128 stands for zero in the data rows.
Here are some points, one per row:
[ 94 113 153 116 124 142 160 151 137 137 119 152 133 136  80 179 143 150
 113 122 172 134 154 174 111  94 120 139 157 200 151 139 121 155  97 116
 149 120 116 143 155 184  77 130  73  82 116 122 145 170 140 122  86 102
 125 116 135 139 146  84 120 152 149 147]
[159  77 135 116 137 104 121 128 102 143 107 183 102 119  52 138 146  90
 177 115 117 148  71 200 145 131 125 144 129 199  66 206 154 136  76 150
 105 148 148  55 131 227 111 111  70  96 122  95 193 195 163 116  58  94
  96 179 148 123 132 100 131 209 136 168]
[128 109 120  95  76 179 150 140  87 189 103 131  40 101  61 151 122 121
 170 152 170 130 132 184 146 164 117 187 162 158 109 156 186  84 117 137
 191 123  98 135 105 219  98 136  90  42 106 165 185 137  93 110  90 124
 158 134 188 117 126  29 107 135 145 152]
[112 153 150 127 150 106 153 131 148 121 136 123 154 120 104 101  83 116
 115 135 135  89 111 129 150 123 112 133 183  84 164 101 170 154 144 102
 112 122 144 111 167 101 106 151 170 146 165 141 135 126 135 119 138 165
 127 131  83  89 119 123 142 158 122 145]
[ 92 169 112 122 180 124 113 155 112  66 120 140 162  93 104 100 118 124
 122 100  82 109 131  94 149 106 121 111 138 175 110  98 103 117 158 125
 123 143 135 128 107 137 153 112  71 132 109 156 103 111 138 173 146 142
 101 135 115 119  96 111 168 135 104 156]
[155 127 161 113 148 112 160 113 175 123 133 125 174 107 197 147 103 159
 163  99 109 137 108 145 112 171 146 143 141 115 132 102 126 112 165 124
 138 137 211 159 151 105 170 140 152 169 113  84 124  90  95 152 157 132
 100 105 130 153 108 155 116 172 126  85]
[ 90 179 106 148 106 102 115  90 160 128 182 118 190 105 189 116 149 121
 141  91 116 125 192 142 105 205 163 102  90 110 117  69 113 136 138 112
 122 170 140 145 103 106 122  60 176 138 148 150  99 130 150 116 184 150
 107 147 111 136 118 120 127 149  98 115]
[117 142 164  98 189  93 161 152 162 149  85 154 172 116 149 113 133 107
  56 136 180  56 129 152 156 130 163 103 155 103 143 137 136 152 142 118
 135 125 113 125 114 111  93 158 130  99 133  88 185 165 115 159 129 161
 153 137 118 102 139 121 149 156 146 130]
[ 98 124 140 126 102 184 167 103 169 156 153 134 141 114  94 100  71 129
  52  88 147 114 195 154 131 179 149 130 201 110 152 115 134 104  81 189
 135 138 176 207  96 106  87 183 188 119  89 119 172 183  92 121 121 176
 212 122 174 125 132  53 103 157 187 108]
[ 91 132 139 147 157 130 140 125 183 108 118 133 148 158 124 128 150 125
 128 121 138 117 180 124 122 132 128  66  84  91 124  95 126 136 101 118
 101 148  87 165 140 109  80  96 145 118 111 140 114 151 124 119 142 190
 129 135 147 105 140 131 106 173  99  95]
[102  91  36 134 160  99  56 112 170 112  73 144 108 106 164 122 123 152
 104 148  61 123  76 158 122  58  98 112  78 172  68 198 121 134 141 129
  80 118 121  48 159 142 159  97 103 144 152 106  99  97 168 152 135 108
  72 144 103 120 120 228 152  56 135 182]
[113 186 120 153 117 154  39  88 107  96 156  68 117 155 194 116 120 162
  93 158  84 203 152 113 183 153 117 109 113 102 174 142  84 135 151 104
 139 115 106 186 114  42 172 147 170 170  78 132  83  99 135 135 158 146
 160 137 117 141 143 155 142  68 152  63]
[147 159 128 149 136 148 122 128 117 134 154 104 152 128 107 193 159 146
 118 134 150 125 166  64  99 135 119 125  95 139 139 135  89 155 150 142
 117 134 100 147 124 140 148  80 150 118 136 172 100 115 100 110  94  94
 143 143 160 119 113 142 148 152 125 119]
[143 163 115 116 116 110 152 127 124 129 151 104 104 165 152 141 120 151
 186 108 154 164 180 102  96 171 126 145 108  90 168 110 122 113 132 137
 127  87  78 168  96 120 133 138 169 122 136 128 102 108  78 135 158 160
 140  89 116 119 143 121  91 141  99  86]
[124 146 153 122  92 182 152 120 107 122 117 120 122 124 162 125 105 101
 125 150 162 132 132  61 105 149 150 152 124  86 152  61 147 165 142 104
 175 135 127 193  74 135 139 119 160 185  99 114 135 145 109  71 147 165
 103  86 130 158 142 154 111 116 182  80]
[ 91  59  98 133 174 108 136 124 127 163 121 222 108  82 181  42  53  46
  21 218 157  35  20 225 115  62 136 128 233 137 201 165 172  62 143 167
 174 157 254  60 174  75  84 230  97  95  91  88 204 204 131  94  79 137
 224 149 131 136 135  46  95 103 180 148]
[134  80 117 169  62 165  39 119  88 141 129 105  72 144 191 109 152 174
 155 174  85 160  49 115 183 100 141 113 107 140 164 153 133 111 130 126
 138 119 153  96 145  55 186 138 157 137 148 159  76  58 152 113 119 121
 137  87 105 164 174 200 147  46 135 180]
[166 121  60 119 176 171  72 147  79 143 113 154 128 162 136 111 116 151
 107 165  81 118  43 154 162  26 112 130 127 167 124 163  77  84 114 138
 140 103 122  52 152 102 161 154 105 124 177 157 155  91 156 112 128 112
  96 143  77  94 133 170 137  50 116 153]
[114 119 158 146 125 107 155 141 127 150 126 144 149 121 150 131 129 103
 154 110 146 138 133  79 111 105 119 149 166 123  98 126 134  99 124 142
 133 115 134 177 117 175 131 125  88 108 118 116 136 140 121 145 139 105
 139 121 109 101  80 116 128 148 146 112]
[109 144  95 111 140 111 110 118 105  98 148 100 136 135 155  89 144 142
  89 139 128 115 137  96 151 111 145 149 138 103 123 154 122 107 113 137
 123 123 109  95 170  95 147 134 175 171  99 146 124 112 157 115 138 125
 115 117 108 163 132 143 169  91 156 129]
[155 156 191 116 112 152 167 164 139 108 110 124  97 110  81 172 131 124
 187  91 116 148 174 133  86 125 148 156 122 123  96  94 166 122 139 133
 141 140  78 168 120 173  82 113 118 131 165 121 115 135 136  85 114 129
 179 137 185 167 150 106 101 170  70 109]
[104 103 114 137 145  89 107 114 129 125 160 134 105 115 103 102 184 118
 108 106 109  79 115 114 104 127 112 129 144 136 114 145 102 154 134 140
  84 130 156 101 133 153 158 106 119 142 162 135 100 129 145 143 121  78
  81 132 134 133 118 132 130 130  74 166]
[215 169 168 132 118 128 155 129 110  97  84  65 129  96  75 196 220 106
 181  64 126 200 164 102 136 111  71 106  33 151  45 125 106 177 123  98
  41 109  73  77 110 203 126  43  58  97 164 168  65  92 143 180 157  65
  61 139  63 117  85 151 132 137  41 165]
[128 113 124 112 132 125 122 131 121  89 122  95 130 184 142 139 102 149
 146 130 106 137 155  77  82 134 132 126  94  65 138 119  90 152 129 131
 119 123 106 131 111  73 159 129 127 150 137 109 101 108 130 126 122 118
 116 130 102 125 108 165 150 103 129  80]
[234 106 177 147  48  77 142 142 124 189 166 128 123 158  68 158 134 151
 236 112 174 170 103 127 140 190 120 133 114 169  94 127 179 157  86  96
 181 135 108 141 107 164 137 144  86 145 115 134 133 119 129 154 130 109
 128 102 206 172 171 110 101 117 129 142]
[114  88  94 125 105 124 164 135 119 111 141 124 132 175 113 108 118 114
  82 161 123 122 128 111 126 141 138 106  89  79 161  92 116 114 159 113
 106 111 135 115 154  74 108 152 182 148 138  82 143 116  93 150 136 118
 127 130 133  92 126 161 126 104 149 117]
There is one direction along which these points spread out most. Take the direction at right angles to it along which they spread out most. Then take the direction at right angles to both along which they spread out most. Go by this last direction. For each point below, how far along it does it lie, from 0 to 99? The average is 50, and the first point in the table lies past the average. One standard deviation of the points above along it is 16.
[134  80 117 169  62 165  39 119  88 141 129 105  72 144 191 109 152 174
 155 174  85 160  49 115 183 100 141 113 107 140 164 153 133 111 130 126
 138 119 153  96 145  55 186 138 157 137 148 159  76  58 152 113 119 121
 137  87 105 164 174 200 147  46 135 180] 59
[215 169 168 132 118 128 155 129 110  97  84  65 129  96  75 196 220 106
 181  64 126 200 164 102 136 111  71 106  33 151  45 125 106 177 123  98
  41 109  73  77 110 203 126  43  58  97 164 168  65  92 143 180 157  65
  61 139  63 117  85 151 132 137  41 165] 73
[159  77 135 116 137 104 121 128 102 143 107 183 102 119  52 138 146  90
 177 115 117 148  71 200 145 131 125 144 129 199  66 206 154 136  76 150
 105 148 148  55 131 227 111 111  70  96 122  95 193 195 163 116  58  94
  96 179 148 123 132 100 131 209 136 168] 83
[155 127 161 113 148 112 160 113 175 123 133 125 174 107 197 147 103 159
 163  99 109 137 108 145 112 171 146 143 141 115 132 102 126 112 165 124
 138 137 211 159 151 105 170 140 152 169 113  84 124  90  95 152 157 132
 100 105 130 153 108 155 116 172 126  85] 37
[104 103 114 137 145  89 107 114 129 125 160 134 105 115 103 102 184 118
 108 106 109  79 115 114 104 127 112 129 144 136 114 145 102 154 134 140
  84 130 156 101 133 153 158 106 119 142 162 135 100 129 145 143 121  78
  81 132 134 133 118 132 130 130  74 166] 63
[166 121  60 119 176 171  72 147  79 143 113 154 128 162 136 111 116 151
 107 165  81 118  43 154 162  26 112 130 127 167 124 163  77  84 114 138
 140 103 122  52 152 102 161 154 105 124 177 157 155  91 156 112 128 112
  96 143  77  94 133 170 137  50 116 153] 76
[ 91  59  98 133 174 108 136 124 127 163 121 222 108  82 181  42  53  46
  21 218 157  35  20 225 115  62 136 128 233 137 201 165 172  62 143 167
 174 157 254  60 174  75  84 230  97  95  91  88 204 204 131  94  79 137
 224 149 131 136 135  46  95 103 180 148] 59
[ 90 179 106 148 106 102 115  90 160 128 182 118 190 105 189 116 149 121
 141  91 116 125 192 142 105 205 163 102  90 110 117  69 113 136 138 112
 122 170 140 145 103 106 122  60 176 138 148 150  99 130 150 116 184 150
 107 147 111 136 118 120 127 149  98 115] 33
[102  91  36 134 160  99  56 112 170 112  73 144 108 106 164 122 123 152
 104 148  61 123  76 158 122  58  98 112  78 172  68 198 121 134 141 129
  80 118 121  48 159 142 159  97 103 144 152 106  99  97 168 152 135 108
  72 144 103 120 120 228 152  56 135 182] 80
[114 119 158 146 125 107 155 141 127 150 126 144 149 121 150 131 129 103
 154 110 146 138 133  79 111 105 119 149 166 123  98 126 134  99 124 142
 133 115 134 177 117 175 131 125  88 108 118 116 136 140 121 145 139 105
 139 121 109 101  80 116 128 148 146 112] 49
